In the data rows, zero lies at 4.5, halfway between 4 and 5.
Here are some rows, each followed by its group. Rows of different groups can look alike.
[2 4 6 6 3 3 7 3 6 3 8 8 4 4 2 5 2 3 7 2 6 6 4 2 7 5 5 6 6 6 5 2 1 2 5 8 6
 4 2 5 2 3 5 6 2 7 5] 1
[5 5 7 4 5 7 3 3 2 5 2 7 5 1 6 4 3 3 3 7 2 5 5 5 4 6 5 5 3 5 5 7 7 4 5 5 3
 3 6 3 5 4 4 2 4 4 2] 2
[7 2 4 4 4 7 7 4 4 2 3 3 3 4 6 6 3 6 4 4 3 4 4 5 4 4 3 2 4 1 5 5 7 4 3 5 4
 6 5 5 7 6 4 6 4 5 4] 3
[5 5 7 4 7 5 1 4 3 6 3 4 7 2 6 3 5 3 1 8 3 3 5 6 4 5 5 5 3 5 4 7 6 6 5 3 1
 2 6 3 3 6 4 4 6 2 3] 2
[7 1 6 6 6 8 4 4 3 5 1 3 3 3 6 6 5 5 5 8 4 6 3 9 2 5 5 3 5 4 6 6 8 4 4 3 2
 5 4 4 4 7 4 8 6 5 5] 3
[5 3 7 4 3 6 4 4 2 5 2 7 5 2 4 5 4 5 5 5 3 5 6 6 3 6 6 5 3 6 5 7 6 4 4 7 4
 3 5 3 4 4 4 3 5 4 4] 2
[5 5 7 6 3 7 3 5 2 6 4 7 6 3 4 3 6 5 8 6 6 6 7 6 3 7 9 5 3 8 7 7 6 3 7 4 4
 1 3 1 3 3 5 3 6 5 3] 2
[4 6 6 4 5 5 1 5 3 6 4 5 5 3 5 4 2 3 3 6 4 5 4 3 4 5 4 4 2 6 4 7 5 4 6 5 3
 3 5 5 4 4 3 2 6 4 2] 2
[5 3 4 3 5 4 6 4 3 2 3 4 5 4 4 3 4 3 6 5 2 6 6 4 5 7 4 6 5 4 4 5 6 5 5 3 5
 6 6 4 5 5 5 3 7 2 4] 4
[4 4 4 1 6 5 4 6 4 4 2 2 5 5 4 3 4 6 5 6 5 3 7 6 5 4 6 2 5 3 5 6 6 5 3 5 4
 3 4 3 9 3 5 3 5 5 5] 2
[4 3 4 4 5 3 4 4 3 3 4 4 5 6 6 5 6 3 6 5 4 5 6 5 4 4 3 5 5 5 3 5 5 6 4 5 4
 5 6 7 3 4 3 4 5 2 6] 5
[6 4 4 5 7 6 5 3 4 4 2 4 3 2 6 6 2 4 4 5 1 5 3 4 3 5 2 4 5 4 4 5 6 5 3 5 4
 6 6 6 4 6 3 4 5 6 3] 6
[5 2 3 6 6 4 5 7 3 4 5 4 5 5 4 5 6 2 7 3 8 4 4 5 4 5 5 4 5 7 4 3 3 5 2 7 5
 4 4 7 4 1 4 4 3 5 8] 1
[4 5 3 6 4 1 3 5 5 7 6 3 7 7 4 6 6 5 5 4 7 3 3 5 4 2 4 3 3 6 4 3 3 5 4 5 4
 5 3 5 3 4 2 4 6 4 5] 7
[4 5 4 6 5 4 5 5 6 4 7 7 5 3 6 3 5 1 2 3 5 4 4 4 9 4 5 8 6 5 4 1 3 4 5 4 5
 3 5 5 3 3 6 5 1 5 6] 1
[7 6 8 3 4 6 4 5 1 6 4 6 7 3 4 3 6 5 5 6 6 3 7 5 4 7 8 2 3 6 4 7 3 5 8 6 3
 1 3 2 4 2 4 2 7 2 0] 2
[1 4 2 0 6 2 4 5 7 4 3 2 4 7 4 4 4 6 5 5 4 3 4 5 5 2 4 5 8 2 4 3 5 6 3 5 6
 6 5 4 9 4 6 5 2 7 7] 4
[5 5 4 7 4 3 1 4 4 8 6 4 7 8 5 5 5 5 2 5 6 5 4 5 3 1 4 5 3 5 4 3 4 4 5 3 3
 6 4 4 3 8 3 4 6 4 6] 7
[7 7 4 4 4 2 3 5 4 7 7 3 8 8 5 4 6 6 3 5 7 2 5 2 5 2 4 3 2 4 2 3 1 5 6 5 4
 5 3 4 3 5 2 3 6 2 2] 7
[6 5 3 6 6 3 3 6 4 5 5 4 6 5 7 4 6 1 2 4 5 3 3 4 5 4 3 6 5 6 2 3 4 6 4 5 3
 3 6 6 1 4 3 4 2 4 6] 5
[5 6 4 3 5 4 5 5 5 3 4 4 4 6 3 5 5 5 4 4 4 3 4 3 4 5 3 5 5 4 4 5 2 6 5 4 4
 7 6 5 5 5 6 6 6 4 4] 6
[4 3 3 5 6 5 5 6 6 3 4 2 3 4 3 6 4 6 6 4 5 5 5 6 4 5 3 3 5 4 6 5 5 4 3 4 4
 6 4 7 6 5 6 6 6 5 6] 6
[4 5 3 4 4 5 3 7 5 6 5 2 6 5 5 5 6 5 3 5 7 5 5 7 6 3 5 4 2 5 6 5 5 4 3 3 3
 5 3 4 6 5 5 5 6 3 6] 2
[7 2 6 8 5 7 7 4 3 6 3 5 3 3 5 6 7 4 6 7 5 6 0 8 1 5 6 3 6 4 5 4 6 6 5 4 4
 5 4 4 3 5 3 8 4 6 4] 3
[4 5 8 4 2 5 5 3 3 5 4 6 6 2 3 4 6 6 7 5 4 7 7 6 4 7 8 4 3 7 6 7 5 5 7 4 5
 3 4 3 3 3 4 3 7 1 2] 2
[3 5 8 3 3 6 3 5 2 5 3 5 4 2 3 4 2 5 6 7 4 6 6 5 3 8 6 3 3 7 6 8 6 3 6 6 4
 3 4 3 4 3 4 3 7 4 2] 2
[2 4 4 3 4 4 3 5 7 7 3 3 3 7 5 4 5 8 5 4 5 5 6 6 3 2 5 4 9 4 3 2 6 4 3 7 7
 6 5 4 6 4 5 4 2 8 6] 4
[5 3 4 5 4 4 4 4 2 4 3 4 5 5 5 5 6 3 6 4 5 5 6 4 3 5 4 5 5 6 3 4 4 6 4 5 4
 5 6 8 2 3 3 4 5 2 6] 5
[6 5 5 7 3 5 5 5 4 4 5 4 3 5 2 6 3 7 4 3 3 7 6 5 3 6 4 4 4 6 7 5 6 2 4 3 4
 7 5 6 4 6 7 4 6 5 6] 6
[2 5 5 5 3 3 7 3 6 3 8 8 4 4 1 5 3 3 6 2 6 5 2 2 5 5 6 6 6 5 4 2 1 4 6 7 8
 5 2 5 3 2 5 6 2 7 4] 1
[5 6 6 5 3 4 6 4 5 4 7 6 5 3 1 4 5 4 5 3 4 4 3 4 4 6 6 6 5 5 5 4 3 6 6 4 5
 4 4 3 2 4 5 5 4 4 4] 2
[4 3 4 4 4 5 8 1 4 1 7 8 5 4 5 4 1 3 3 3 2 3 5 2 7 4 4 7 4 2 5 3 3 3 4 5 4
 4 4 5 6 7 5 4 2 5 6] 1
[4 4 5 8 7 4 5 3 5 3 7 9 5 3 5 4 3 2 3 5 4 5 3 4 5 4 5 7 7 6 5 1 2 3 6 5 3
 3 4 6 3 5 5 4 2 7 7] 1
[5 5 2 6 3 5 7 5 6 4 9 7 6 6 5 3 6 3 6 2 8 5 5 3 8 3 7 6 3 4 6 3 3 2 6 3 5
 3 2 3 7 5 6 4 3 5 5] 1
[3 2 5 2 6 5 5 5 6 4 2 2 2 5 5 4 1 5 6 5 4 6 6 4 5 5 3 3 6 3 4 5 7 3 3 6 6
 6 4 4 6 5 5 5 6 7 3] 3
[1 4 4 1 4 2 6 4 8 5 3 3 4 7 5 5 5 9 8 3 4 5 7 4 4 2 4 4 8 4 2 2 5 6 4 6 9
 5 6 5 5 3 3 4 3 6 4] 4
[6 4 7 2 4 7 4 3 1 4 2 6 6 3 5 3 3 4 4 7 2 3 7 5 3 6 6 4 2 4 5 8 7 4 5 6 2
 2 5 3 7 5 3 2 5 3 3] 2
[4 7 2 5 6 2 1 5 6 7 6 2 7 6 6 5 5 4 1 5 6 3 3 4 6 1 2 4 2 5 4 4 3 5 4 3 2
 5 5 6 4 5 3 4 5 3 5] 7
[3 4 4 2 4 4 6 4 5 3 6 5 3 5 4 3 1 5 6 4 5 4 6 1 6 4 4 3 6 3 4 3 3 4 5 7 6
 4 3 5 6 4 4 4 4 6 4] 1
[3 3 9 2 5 6 2 4 1 5 1 5 4 2 4 3 1 4 5 8 3 5 7 6 3 8 6 3 3 6 5 9 7 4 6 6 2
 2 4 3 5 5 4 3 7 4 2] 2
[3 7 2 5 5 4 4 7 7 5 5 3 3 5 3 5 4 7 4 2 5 5 4 3 6 4 3 3 5 5 5 3 4 4 3 5 6
 6 5 7 7 1 6 3 3 6 5] 4
[5 4 8 3 3 6 3 3 1 4 2 7 6 2 4 3 3 3 3 7 1 4 5 7 2 7 7 6 2 5 6 8 7 5 5 4 3
 3 5 1 6 6 5 3 5 3 3] 2
[4 5 4 4 4 3 4 2 5 2 5 3 5 6 3 7 3 6 4 4 1 5 7 2 4 4 1 4 3 4 5 6 5 6 5 2 4
 7 6 7 3 7 4 5 8 1 5] 6
[2 5 2 1 8 3 3 6 8 4 2 2 3 6 6 4 3 6 4 5 4 3 5 4 5 2 3 4 8 3 3 3 5 5 3 6 6
 5 6 6 8 2 6 3 3 8 5] 4
[7 2 5 6 5 8 5 5 3 4 3 4 3 3 6 5 6 4 4 7 5 6 1 9 3 5 5 3 5 3 6 5 8 5 4 2 3
 5 5 3 5 6 5 8 5 5 6] 3
[4 7 5 6 2 3 4 4 4 6 7 4 5 6 2 6 3 5 5 4 5 4 2 2 2 4 4 4 3 4 4 5 3 5 6 5 6
 5 3 5 3 4 3 5 5 4 3] 7
[6 3 4 8 4 5 3 7 1 6 4 5 4 6 6 5 7 3 5 3 7 7 4 7 3 5 5 5 5 8 4 3 4 3 3 7 4
 4 5 7 3 3 4 4 3 5 8] 5
[4 6 4 5 3 5 5 5 4 4 6 4 1 5 2 6 2 5 6 1 5 6 5 2 4 6 2 3 4 5 5 6 4 3 4 6 6
 6 4 8 4 3 5 5 5 5 5] 6
[5 6 4 7 5 5 5 6 5 5 4 4 2 4 3 6 3 4 7 3 6 5 1 2 3 5 3 2 5 6 3 4 4 4 5 7 7
 4 5 8 2 1 3 5 4 6 2] 3
[4 3 7 3 6 7 3 5 2 4 2 4 6 2 4 3 5 4 4 8 5 4 4 8 3 6 7 4 4 5 7 8 6 6 5 3 2
 2 4 2 6 4 5 5 6 3 5] 2
[4 5 5 4 7 7 1 5 4 5 3 6 5 3 7 3 5 3 4 8 4 4 6 5 4 5 6 5 3 6 6 8 7 4 6 3 3
 1 5 2 6 5 6 2 6 5 3] 2
[5 6 4 5 3 2 3 4 4 7 7 3 6 7 4 4 3 6 5 4 6 3 4 1 3 2 3 2 2 3 3 4 3 4 6 6 5
 4 3 5 3 5 0 3 7 3 2] 7
[4 4 5 4 5 3 6 3 5 3 6 6 6 4 4 3 4 2 3 4 3 3 4 4 6 6 6 8 6 3 4 3 3 6 5 3 4
 5 4 2 3 6 5 6 3 5 6] 1
[4 3 5 6 3 6 6 6 4 4 5 5 2 3 4 5 3 3 6 3 7 7 4 5 6 5 5 4 4 6 5 4 4 3 4 7 6
 5 3 6 4 3 4 6 3 6 4] 1
[3 4 8 4 2 6 3 6 2 6 3 6 4 2 3 4 3 4 6 5 6 6 7 6 5 7 7 4 2 7 6 8 6 3 6 6 5
 2 3 3 4 2 4 3 6 3 2] 2
[2 3 4 2 4 3 6 2 7 2 5 6 5 5 5 4 5 4 4 4 3 5 5 4 7 3 5 7 7 3 4 3 3 6 5 3 5
 5 6 5 6 5 5 6 3 4 6] 4
[5 0 5 4 5 5 7 2 4 3 3 5 4 4 6 5 2 3 5 5 2 5 5 5 4 5 4 6 5 3 5 4 5 3 3 6 4
 6 4 5 4 7 5 6 4 6 5] 1
[6 2 5 5 7 6 6 4 5 2 3 5 3 4 7 5 5 3 4 6 6 4 5 6 6 5 4 5 6 5 4 4 2 5 4 5 3
 5 4 5 3 5 5 8 5 5 5] 1
[3 4 5 2 3 3 5 5 8 7 3 3 4 6 5 4 6 7 6 3 5 4 6 5 4 3 5 5 7 4 2 2 6 5 4 7 7
 4 5 2 4 3 4 5 2 7 4] 4
[2 2 5 4 4 3 6 2 6 1 6 6 5 3 5 4 3 3 5 4 3 5 8 4 8 5 4 8 5 4 6 3 3 5 5 3 4
 5 4 5 4 6 5 6 5 3 7] 1
[2 4 5 4 5 3 5 3 5 2 7 7 4 4 3 4 1 2 4 5 4 4 3 2 5 4 4 7 5 4 5 4 2 4 5 5 4
 5 3 5 4 6 5 6 4 5 5] 1
[7 1 3 7 6 8 7 5 4 4 3 4 2 3 7 6 7 3 6 7 7 4 1 7 3 4 4 3 4 3 6 6 7 5 4 1 4
 5 4 3 5 6 5 9 5 6 4] 3
[3 4 5 1 4 4 4 3 4 3 3 4 6 4 4 4 5 5 4 7 2 5 6 5 4 5 5 5 5 4 4 6 6 6 5 2 4
 4 6 3 6 5 5 4 5 2 4] 4
[3 5 4 3 7 5 2 5 6 6 2 4 4 6 7 4 4 6 3 6 3 5 4 5 3 2 4 4 8 4 3 3 6 4 4 5 5
 4 7 5 6 5 5 3 3 7 5] 4
[2 4 4 1 5 3 4 5 7 5 2 2 4 6 5 3 5 7 4 5 4 3 7 6 6 3 4 5 7 3 2 4 7 5 3 5 6
 4 6 3 6 6 5 5 2 6 5] 4
[5 4 5 6 5 8 6 6 4 5 3 4 1 1 6 6 4 3 5 6 6 6 1 5 5 6 4 2 4 5 5 6 6 4 4 5 5
 4 5 6 4 2 4 7 4 5 2] 3
[1 2 4 2 6 3 4 5 7 4 3 3 4 6 5 4 3 6 6 5 5 3 6 6 5 3 4 4 7 4 4 4 4 5 2 6 6
 5 4 4 7 4 6 5 4 7 7] 4
[7 6 5 3 4 5 3 6 3 5 5 4 7 5 6 3 6 5 2 6 6 3 6 4 6 5 5 3 2 4 4 6 3 4 5 4 3
 3 4 3 5 5 4 3 7 1 2] 2
[6 3 5 6 3 8 8 5 5 4 3 3 3 2 7 6 8 4 5 6 6 7 1 8 6 6 5 4 4 3 5 5 7 6 4 1 5
 6 6 5 5 4 4 9 4 3 4] 3
[3 5 4 2 6 3 5 5 7 6 3 4 3 7 4 5 5 8 6 4 6 4 6 4 5 4 4 4 8 4 2 3 3 4 5 8 7
 5 4 4 5 3 5 5 4 6 3] 4
[3 4 4 4 5 3 2 3 4 6 5 3 5 7 5 6 2 4 4 6 5 3 4 3 3 2 1 3 3 4 3 5 5 5 4 5 3
 6 5 5 3 7 2 5 7 4 5] 7
[6 6 4 5 5 6 5 4 4 3 5 3 3 6 1 6 2 8 4 3 1 5 5 3 1 5 3 1 4 3 6 6 6 4 5 3 3
 6 5 7 6 7 5 3 7 4 6] 6
[7 4 4 7 4 4 6 6 2 5 5 5 4 5 5 6 8 3 7 3 9 5 3 5 4 6 5 4 5 7 2 3 1 5 4 8 5
 5 4 6 1 1 4 6 3 5 4] 5
[5 5 4 3 5 3 2 5 5 7 5 3 7 7 6 5 6 5 1 6 6 3 6 4 7 3 3 5 3 4 4 5 3 5 4 4 3
 6 4 3 3 7 5 5 7 2 4] 7
[4 2 5 3 6 5 5 4 6 4 3 2 3 4 5 4 4 6 4 5 3 3 6 6 4 5 3 4 6 3 3 5 7 6 3 4 4
 4 5 4 4 7 5 7 5 5 5] 3
[4 5 4 4 4 1 3 4 6 8 5 3 7 7 5 4 6 6 4 4 5 3 5 4 4 2 4 5 4 4 2 3 5 6 4 5 5
 5 4 3 2 6 2 5 4 4 4] 7
[3 7 3 4 4 4 1 6 6 6 6 4 5 6 6 5 3 4 2 4 6 5 3 2 6 2 2 5 3 5 3 4 4 4 5 5 5
 5 5 6 4 4 3 3 4 5 3] 7
[2 3 3 2 4 3 3 3 6 5 3 3 5 7 6 5 3 6 3 4 2 3 6 4 4 1 3 6 6 2 3 4 6 5 2 7 5
 6 6 4 6 7 4 5 3 6 6] 4
[3 3 4 5 6 4 5 4 5 1 5 5 4 3 3 5 3 4 5 4 5 4 6 5 6 5 5 5 5 5 6 4 3 4 3 5 3
 5 3 6 5 5 6 6 5 6 8] 1
[3 4 4 6 7 4 6 4 6 2 7 7 5 3 5 4 3 1 4 3 6 4 3 3 7 4 4 6 6 6 6 2 0 4 5 5 4
 4 3 7 4 3 6 5 2 6 7] 1
[5 5 7 5 5 6 4 4 4 5 4 6 6 1 6 3 5 2 3 6 4 4 4 5 6 6 6 6 4 5 4 5 6 6 5 4 3
 2 5 3 3 4 5 4 4 4 3] 2
[5 6 8 5 0 6 5 5 2 6 4 7 6 2 3 4 8 5 7 5 5 7 5 7 5 8 9 5 2 7 6 7 5 5 7 2 5
 3 4 2 4 1 4 3 5 1 2] 2
[6 3 4 6 5 3 4 5 3 5 5 3 5 6 5 4 6 3 5 4 5 3 5 4 3 5 4 5 5 5 2 4 5 6 3 6 4
 4 5 7 1 4 3 5 4 4 6] 5
[8 2 6 8 5 7 6 5 3 6 2 5 3 3 5 7 8 5 6 7 6 6 0 8 0 5 6 1 6 4 5 4 7 6 5 3 4
 5 4 4 3 5 3 9 5 6 4] 3
[7 3 5 5 2 8 7 5 3 4 3 5 3 3 6 5 5 5 4 4 4 5 4 6 5 6 5 2 2 2 6 6 7 3 3 4 5
 5 5 4 7 5 4 5 4 3 3] 3
[4 4 4 4 7 6 5 5 6 4 2 3 1 3 7 5 2 3 4 6 4 5 2 4 4 4 2 2 6 3 4 5 6 4 4 6 5
 5 5 6 5 4 4 7 4 7 3] 4
[4 7 3 4 3 6 6 5 5 2 6 3 1 5 0 5 1 7 5 1 3 6 6 1 5 6 2 1 2 3 6 6 4 2 4 4 6
 6 4 7 7 4 6 3 6 4 4] 6
[5 7 4 5 4 4 6 4 5 3 6 3 4 5 1 5 4 6 4 3 2 4 4 3 3 6 3 5 4 3 5 5 5 6 5 2 5
 6 5 5 4 6 6 6 6 3 5] 6
[4 3 6 3 6 5 3 6 3 5 2 3 6 3 4 3 4 4 5 7 5 5 7 8 5 7 6 4 3 6 7 7 6 4 3 4 2
 3 4 3 7 4 6 3 7 4 5] 2
Which 4 groups are nearest to each row below, nearest first, going by the distance to the group's nearest row?
[4 4 4 5 4 4 6 2 4 1 6 8 5 4 3 6 2 3 4 3 1 4 3 3 3 5 3 7 4 3 5 4 3 5 4 4 4
 6 5 6 4 7 5 6 3 5 7] -> 1 6 4 2
Which 3 groups are nearest to each row below, nearest first, going by the average distance to the group's rows?
[7 2 3 6 4 8 8 8 5 4 3 2 2 2 6 5 7 5 7 4 8 5 2 8 6 5 5 0 4 3 6 4 7 4 2 4 5
 4 3 5 7 2 4 7 5 5 4] -> 3 5 6
Which 3 groups are nearest to each row below, nearest first, going by the distance to the centre of the group?
[4 8 4 6 5 3 4 3 5 4 6 4 3 4 1 7 1 6 6 3 2 5 3 0 1 5 1 2 4 5 5 5 3 4 6 6 6
 6 5 9 2 3 3 3 6 6 2] -> 6 7 1
[4 6 5 5 2 5 6 4 5 3 5 5 4 4 2 6 4 6 6 2 3 8 7 3 6 7 4 4 3 6 7 6 4 4 5 3 5
 6 5 6 4 4 5 4 6 2 4] -> 6 1 2
[5 5 4 5 5 3 0 4 3 7 6 4 8 7 5 4 5 4 1 7 4 3 3 6 2 2 4 5 3 4 4 5 5 6 5 2 2
 5 5 3 4 9 3 4 6 3 6] -> 7 2 5
[3 3 4 2 5 3 5 5 7 6 3 2 4 6 5 3 5 6 5 5 4 3 6 6 5 3 4 5 8 3 2 3 7 5 3 6 5
 5 5 3 5 6 5 5 4 6 4] -> 4 3 7
[5 8 4 6 2 4 7 5 5 5 7 4 3 4 0 5 6 6 5 1 3 5 3 3 4 6 4 5 4 4 6 5 4 5 6 3 6
 6 5 4 3 4 6 5 4 3 4] -> 6 1 7
Group 7 spreads out most along one direction. Which 3 other groups' directions of most spread are closest to that one, closest first?
2 1 6
Group 5 spreads out most along one direction. Which 3 other groups' directions of most spread are closest to that one, closest first?
1 2 6
Which 4 groups are nearest to each row below, nearest first, going by the distance to the centre of the group?
[3 4 3 4 4 5 7 6 5 2 7 6 4 4 3 3 4 2 5 3 6 5 4 5 8 5 6 7 5 5 6 3 2 4 3 3 5
 5 3 4 7 3 8 6 2 5 7] -> 1 4 6 5
[5 6 9 6 1 7 4 6 1 8 4 8 6 3 3 3 7 5 5 6 6 7 4 8 2 7 9 5 3 8 6 6 5 4 7 4 4
 2 3 0 4 2 5 2 4 4 3] -> 2 3 5 1
[4 6 4 5 6 5 4 6 6 5 4 5 4 5 6 4 4 4 3 4 5 7 4 5 6 3 5 6 7 5 5 2 5 2 4 5 5
 5 6 4 6 4 7 2 2 7 5] -> 4 1 5 6
[5 4 6 5 4 4 8 4 5 4 7 7 5 3 4 3 5 3 5 3 5 3 5 4 7 5 7 5 5 4 4 2 3 5 6 5 5
 1 2 3 3 4 4 4 2 4 5] -> 1 5 2 4
[6 8 3 7 5 3 1 4 5 8 7 6 7 7 6 5 6 4 4 5 7 3 2 2 4 1 4 5 2 5 4 4 3 4 7 3 4
 3 4 4 2 5 3 3 6 5 3] -> 7 5 1 2
[5 5 7 2 4 6 4 5 3 4 3 4 6 3 4 1 5 5 3 6 3 3 7 6 5 6 7 3 3 4 4 7 7 5 5 4 3
 1 4 2 6 5 5 2 5 2 3] -> 2 3 4 6
Group 6 spreads out most along one direction. Which 3 other groups' directions of most spread are closest to that one, closest first?
1 7 3
Which 3 other groups have their centres nearest to the centre of group 1, nearest first?
5 4 6
Which 4 groups are nearest to each row below, nearest first, going by the average distance to the group's rows?
[4 5 5 5 6 4 5 3 6 3 6 7 5 3 6 3 3 2 2 4 4 3 5 3 7 5 5 7 6 4 4 2 3 5 5 4 4
 3 4 5 2 4 5 5 2 5 5] -> 1 5 4 7
[2 3 4 3 5 4 5 5 5 4 4 4 3 5 4 4 2 4 6 4 5 5 6 4 5 5 3 4 6 5 4 4 5 3 3 7 6
 5 4 6 5 4 4 5 4 6 5] -> 4 1 6 5
Which 3 other groups have their centres nearest to the centre of group 5, nearest first?
1 7 3
Group 4 spreads out most along one direction. Which 3 other groups' directions of most spread are closest to that one, closest first?
1 5 3
Which 3 groups are nearest to each row below, nearest first, going by the distance to the group's nearest row?
[6 3 2 5 5 7 6 8 5 4 4 1 3 4 7 5 7 5 5 5 7 5 3 7 7 4 4 1 3 3 6 5 6 4 2 3 4
 5 4 5 8 3 4 7 5 4 5] -> 2 6 3
[5 3 4 5 5 4 6 2 2 2 5 8 5 5 5 5 4 1 4 3 3 3 3 4 3 4 4 8 5 4 4 3 2 5 4 6 4
 6 5 6 4 6 4 6 2 6 7] -> 1 4 5
[5 5 4 6 2 4 7 3 4 4 5 5 3 5 2 7 3 7 7 1 2 5 4 3 2 5 3 4 4 5 5 5 4 4 4 7 6
 7 4 7 3 4 4 5 4 5 4] -> 6 7 3
Group 1 spreads out most along one direction. Which 3 other groups' directions of most spread are closest to that one, closest first?
5 6 2
